In the data rows, 500 means zero.
The table, row by row:
184/548/350/955/512/416/579/613/636/692/538/467/369/525/581/659
455/421/651/603/645/386/583/507/823/388/534/409/528/493/657/566
398/668/658/479/873/485/421/637/782/344/387/496/0/544/479/791
242/476/387/712/418/501/675/534/673/391/527/491/684/540/793/701
817/536/567/311/497/478/336/351/201/665/498/543/473/378/215/239
345/508/280/999/355/355/624/325/444/735/592/625/813/633/453/545
453/502/584/363/612/507/518/469/769/512/537/412/598/444/760/602
396/623/360/748/294/497/568/466/373/481/540/732/858/524/640/609
454/545/484/999/573/292/605/441/445/548/536/490/343/481/262/393
529/535/369/551/360/582/507/460/259/464/434/680/649/586/452/555
466/631/340/444/644/684/350/639/169/349/285/519/0/630/192/617
395/322/273/193/356/724/565/458/464/491/451/486/834/686/718/656
397/645/516/506/576/525/488/625/595/350/475/555/342/498/622/687
658/440/200/0/646/999/301/437/0/168/257/405/354/659/312/472
160/648/414/865/540/486/627/481/787/335/459/739/805/739/869/999
294/385/339/845/301/481/754/448/612/430/567/529/979/636/712/631
228/418/212/973/312/424/653/495/421/705/561/539/695/700/528/649
354/840/354/481/776/646/349/574/338/291/288/599/50/573/394/803
617/420/744/449/638/357/523/490/705/407/525/377/381/400/476/327
633/587/695/261/749/532/384/541/543/350/447/508/160/451/377/513
465/328/555/553/405/403/596/519/713/621/587/407/616/521/624/446
513/336/528/591/391/403/526/486/465/676/576/402/524/434/416/290
430/399/597/384/661/547/558/635/672/343/458/316/198/547/505/506
683/469/742/342/264/425/582/446/675/446/606/601/999/327/745/366
515/495/638/346/445/522/530/520/708/372/512/570/619/527/675/561
523/525/597/353/561/565/446/603/562/368/447/547/328/545/475/543
855/337/999/119/674/235/411/655/855/693/633/138/25/86/416/0
722/430/549/716/436/316/530/338/250/531/596/460/602/403/217/108
693/498/604/457/362/428/471/490/359/474/549/597/616/431/374/332
646/485/732/603/485/302/454/551/570/730/569/556/371/402/366/364
610/446/484/327/467/588/492/506/335/406/497/388/414/371/415/279
558/431/215/743/265/546/592/256/125/477/494/633/999/610/423/413
485/549/515/863/465/311/599/393/530/484/606/477/695/379/528/381
439/621/477/637/727/453/449/564/480/626/464/364/69/412/314/484
431/475/504/859/201/302/630/407/707/741/674/732/999/573/708/572
552/351/289/431/459/581/403/497/199/636/451/415/340/529/261/331
877/531/766/128/562/478/330/392/371/419/473/485/371/348/244/203
357/652/438/999/494/375/559/604/445/508/498/676/320/570/345/624
904/555/894/168/505/389/419/355/552/407/576/532/649/207/518/162
635/304/640/538/412/335/523/499/561/725/633/341/529/399/425/193
242/460/301/439/565/674/527/451/635/490/441/490/730/699/790/854
752/490/565/335/622/463/392/425/288/689/531/350/256/282/225/184
468/311/646/408/554/421/571/592/822/582/560/343/426/475/616/472
409/594/843/431/777/422/452/776/933/332/442/422/0/473/512/662
454/427/720/519/524/372/615/591/854/412/585/347/479/360/718/449
535/638/610/545/524/441/480/605/558/471/511/517/277/410/453/488
354/584/67/532/533/748/462/557/0/369/326/482/197/609/279/584
353/420/297/369/593/673/450/604/400/524/419/355/156/607/364/607
677/511/596/415/572/465/452/446/461/405/495/361/386/377/432/276
675/643/588/505/459/455/467/356/367/447/501/641/682/379/459/431
238/463/160/333/582/770/452/599/345/479/363/410/242/722/424/765
460/480/397/382/321/593/503/432/540/601/509/679/895/627/722/669
114/690/84/805/690/633/460/529/324/526/371/495/289/669/468/878
259/564/175/0/693/914/404/499/440/340/294/414/461/669/748/910
485/565/505/216/645/668/366/646/464/323/370/525/125/583/414/652
716/474/765/0/550/597/399/448/714/484/495/540/734/470/719/550
385/541/566/640/797/449/517/595/654/344/457/374/120/545/419/594
381/584/270/299/365/717/441/470/381/556/447/665/805/621/695/758
559/537/661/254/610/547/411/445/726/524/494/582/627/506/684/677
Every row comes from 4 hidden switches, listed from the one that spreads the rows most; 1 means on and 0 means off. The rows also spread widely along 4 other directions, which tell nothing about the switches. All are off in the first row of the table.
Further rows, each followed by whether each switch is on (1) or off (0), in that order:
563/531/756/162/563/492/445/583/766/580/526/482/385/379/662/546 1 0 0 0
393/567/419/415/565/615/383/599/446/559/397/573/271/623/437/713 1 0 0 1
611/267/751/390/398/362/656/481/839/400/649/362/748/431/734/336 0 1 0 1
562/328/362/157/380/673/438/486/345/564/463/421/619/554/456/418 0 0 0 1
721/424/445/466/272/489/604/225/272/453/587/523/999/431/630/194 0 1 1 0
475/429/393/0/584/757/417/584/464/465/387/329/395/519/609/587 0 0 0 0
494/567/645/729/515/387/530/585/657/455/535/592/396/480/489/559 1 1 0 1
375/745/325/711/493/589/517/420/430/406/455/737/795/577/650/769 1 1 1 0
482/629/556/737/451/367/521/545/505/509/548/590/460/415/473/468 1 1 0 0
498/658/170/709/258/592/403/434/13/710/449/702/672/523/290/490 1 0 0 0
453/588/403/927/386/392/524/522/303/574/502/672/454/548/286/475 1 1 0 1
577/538/412/771/297/416/505/465/233/525/513/685/642/543/326/385 1 1 0 1
481/641/781/830/667/249/542/541/808/454/570/589/387/432/529/598 1 1 1 1
751/452/324/534/183/558/453/320/0/526/497/718/877/555/250/245 1 1 0 1
381/434/409/611/580/486/466/611/495/649/490/390/153/530/335/477 0 0 0 1
765/413/543/550/460/366/468/363/225/719/563/412/492/373/146/76 0 0 1 1
564/533/578/392/415/514/501/364/645/599/521/655/937/535/712/616 1 0 1 1
752/407/299/311/283/592/428/364/0/683/513/384/613/367/181/39 0 0 0 0
445/316/307/0/364/848/548/418/541/171/424/484/961/688/855/677 0 1 0 1
621/564/598/182/534/609/394/568/424/375/449/516/388/422/497/508 1 1 0 0
265/364/434/548/421/534/604/547/761/554/536/443/686/665/757/694 0 0 0 1
696/315/678/356/527/418/450/552/486/689/552/294/185/376/269/147 0 0 0 1
648/526/502/497/457/499/381/524/202/473/438/580/230/509/175/317 1 1 0 1
340/418/761/899/607/176/631/670/999/691/640/328/184/420/591/500 0 0 0 1
325/494/663/570/686/415/532/664/805/613/531/303/137/399/581/557 0 0 0 0
369/572/460/999/461/186/632/397/588/787/659/499/648/436/448/415 0 0 1 0
644/580/828/840/406/178/556/505/607/590/666/569/556/257/503/304 1 1 0 0
289/550/351/455/539/658/587/456/641/281/467/504/747/612/823/791 0 1 1 0
576/259/437/65/355/682/553/433/486/272/520/435/786/580/676/456 0 1 0 1
